Where one turn sends some rows of the set: a few examples, then the rows asked:
Kes: [ -3  15 -38 -40  32 -16  -4   5  26  -9   0  10 -13  29  32  -5   4  -8
  -3  49  32  28 -36   1  -8 -16   5]
Mik: [ -5  18   0  13  -4  21  14 -45  23  14  32   0   1  55  34 -17  29 -20
   7  20  -3  22 -43  -3 -22 -32 -18]
tomel: [-15 -11 -12  -8 -26  -6 -12  17   5   7  18 -28  13   7 -12 -22   1  15
 -14   7  19 -17 -35  19 -14  21  22]
liso: [ -5  42  35   2   4  17  17  -1 -13 -17  -2 -15  20  25  20 -67  16   6
 -15  50  32 -22   1  20   6 -16  10]
Doz: [-17   6   9  17 -36 -10  10  20   8 -18  26  -7  -2  -2  -9 -39  -6   7
 -27   4  30  -4 -10  32  -1  23  23]
pum: [-27   2  12  12 -34  -7  -2  24  10 -19  26 -10  -3   7  -8 -43  -9  11
 -22   6  23   5 -17  22  -7  27  21]
vipi: [ -1  54 -31 -16  10 -30   8   3   2   1  10  -9 -11  15  27 -35  46  -2
  56  -9  27  12  13 -12  23  -7  16]
Bis: [-11  44  42  -6  19   7  18  13  -8 -20  -7 -18   9  25   8 -73  17  11
  -9  42  25 -17 -14   7   2 -11  13]
gar: [ -6  44  46 -11  20   2  14  22  -3 -18  -9 -30  -2  22  -7 -65  21   9
   4  34  13 -18 -27  -5  -6  -8   8]
novi: [ -8   4   0  14 -35 -11  15  15   6  -9  24 -10   3  -8 -11 -30  -2   5
 -27   4  34 -17 -11  38   0  20  25]
gal: [ 32  33 -21 -10  -4 -26  27   7  32 -21  10   1 -42  -7   5  20  10 -37
   6  28  32  16 -17  12  -2 -16 -10]
sak: [  7  38  28   7 -15  25  12 -11 -16 -12   3 -25  26  21  21 -51  17  -2
 -10  53  32 -29   8  25   4 -18   1]
fop: [ -3  -2 -10   6 -32 -10  11  13   4   1  20 -17  10  -8 -12 -21   2   7
 -23   3  32 -26 -19  37  -2  17  26]
Nifib: [  1  53 -26  -1 -20 -18  -2  -5   1  -7  21 -15 -11  18  33 -28  41 -11
  60  -4  24  21  28 -10  20  -5   1]
Pugiv: [ 19  34  25   7 -29  27   5 -11 -15  -5   6 -41  23  16  11 -34  20  -9
   3  49  23 -34   3  20  -3 -17  -9]
zem: [-11  48 -36 -15   5 -19  -3  -6  -3   1  13  -5   1  27  43 -40  41   2
  50   2  31  19  20  -8  23  -8  14]
Pif: [  0  33  24  27  -8   7  33 -29  31  -5  35   4 -26  40  16 -22  30 -29
  10   5  -6  29 -40  -7 -20 -27 -20]
biza: [  4  55 -25  -4 -13 -24   5   0   3  -5  19 -16 -16  13  25 -27  44 -11
  62  -9  23  17  23 -12  20  -5   3]
subif: [ -2  17 -10   6  10  17  23 -47  20  22  26   6   9  52  37 -18  33 -15
  -1  21   6  10 -46   5 -17 -37  -8]
git: [-10  48 -34  -9  -7 -15  -8  -9  -3  -2  18  -7   1  28  46 -37  39  -2
  52   4  30  22  27  -7  21  -7   8]
kegi: [-30  -4   7   3 -30  -6 -13  24   9 -13  24 -18   1  13  -8 -40  -7  16
 -17   8  17   5 -27  14 -13  27  19]
mepo: [ 17  37  36  -5 -14  12   2  12  -6  -7  -1 -56   1  13 -16 -32  26  -6
  21  33   3 -30 -25  -6 -14 -10 -11]
gomin: [  5  39  23  26   5  -2  51 -26  32  -4  30  11 -30  30  10 -24  33 -29
   4  -1   1  21 -41   0 -13 -29 -11]
nulif: [  5  41  43 -11   7   4   7  22  -2 -12  -6 -46  -5  17 -17 -48  25   3
  16  30   4 -23 -32 -11 -13  -8  -1]
Noso: [ -5  50 -30  -3 -17 -13  -7  -9  -2  -5  21 -11  -4  24  41 -32  39  -7
  55   2  27  23  30  -8  20  -6   2]
Lafo: [-25 -10  -3  -5 -27  -5 -17  22   7  -2  21 -25   8  13 -10 -31  -3  18
 -13   9  16  -4 -34  13 -16  25  20]
merib: [ 27  28 -31 -28  20 -30  25  10  31  -9   0   1 -34  -2   5  16  14 -26
   5  29  32   9 -33   8  -3 -18   1]
Mesop: [-11  14 -31 -27  13  -5 -13  -1  26 -19   8  13 -12  36  43 -10  -4 -11
  -5  57  32  43 -21   3  -8 -13  -4]
tagup: [ 23  34  29   2 -28  21   1  -2 -11  -4   4 -54  13  13  -4 -26  24 -10
  16  41  12 -35 -10   7 -10 -14 -14]
Gadu: [  7  39  13  19  19  -6  60 -28  29   4  24  16 -22  27  13 -25  37 -25
  -3   0  10   9 -43   8  -7 -34   0]
depu: [ -6  -7 -15  -4 -28  -8   0  14   4   8  18 -25  14  -1 -13 -18   3  11
 -17   5  27 -26 -29  29  -8  18  24]
fomu: [  3  23 -10   4  23   7  39 -44  20  23  22  13   6  43  32 -20  37 -15
  -6  15  13   2 -47  11 -10 -40   1]
Pip: [ 13  21 -39 -40  35 -27  13  10  28  -4  -3   4 -23  13  16   6  11 -14
   1  38  32  15 -40   3  -5 -18   7]
lalan: [ -4  24  14  21 -11  16  18 -37  27   2  36   0 -14  49  25 -18  28 -25
  11  14  -7  30 -41  -8 -23 -28 -23]
limiv: [  3  56 -27 -10  -1 -29   9   4   3  -3  14 -13 -17  12  23 -30  46  -7
  60 -12  25  14  16 -12  21  -6  10]
vazur: [ -8  51 -35 -18  12 -26   4   0  -1   2  10  -6  -4  22  36 -39  44   3
  52  -3  30  15  15 -10  23  -8  18]
binos: [  9  27 -14   2 -25  -5   1  -3  29 -36  22   9 -32  16  32   3  -5 -34
  -1  47  32  44   2  11  -5 -11 -21]
kagab: [ -6  20 -20 -10 -10  -1 -12  -5  27 -31  17  13 -20  31  43  -7  -8 -21
  -5  56  32  49  -6   7  -7 -11 -15]
limuv: [  7  32  -1  10  26  -2  55 -36  24  16  21  17  -7  33  22 -23  38 -19
  -7   6  15   1 -46  13  -6 -38   5]
bulu: [ 25  33 -13   2 -22 -15  17   1  32 -31  19   4 -41   0  16  14   3 -41
   4  36  32  30  -2  13  -2 -13 -19]

Mik moves to subif
Lafo moves to tomel
binos moves to kagab
And these:
mepo moves to tagup
zem moves to vazur

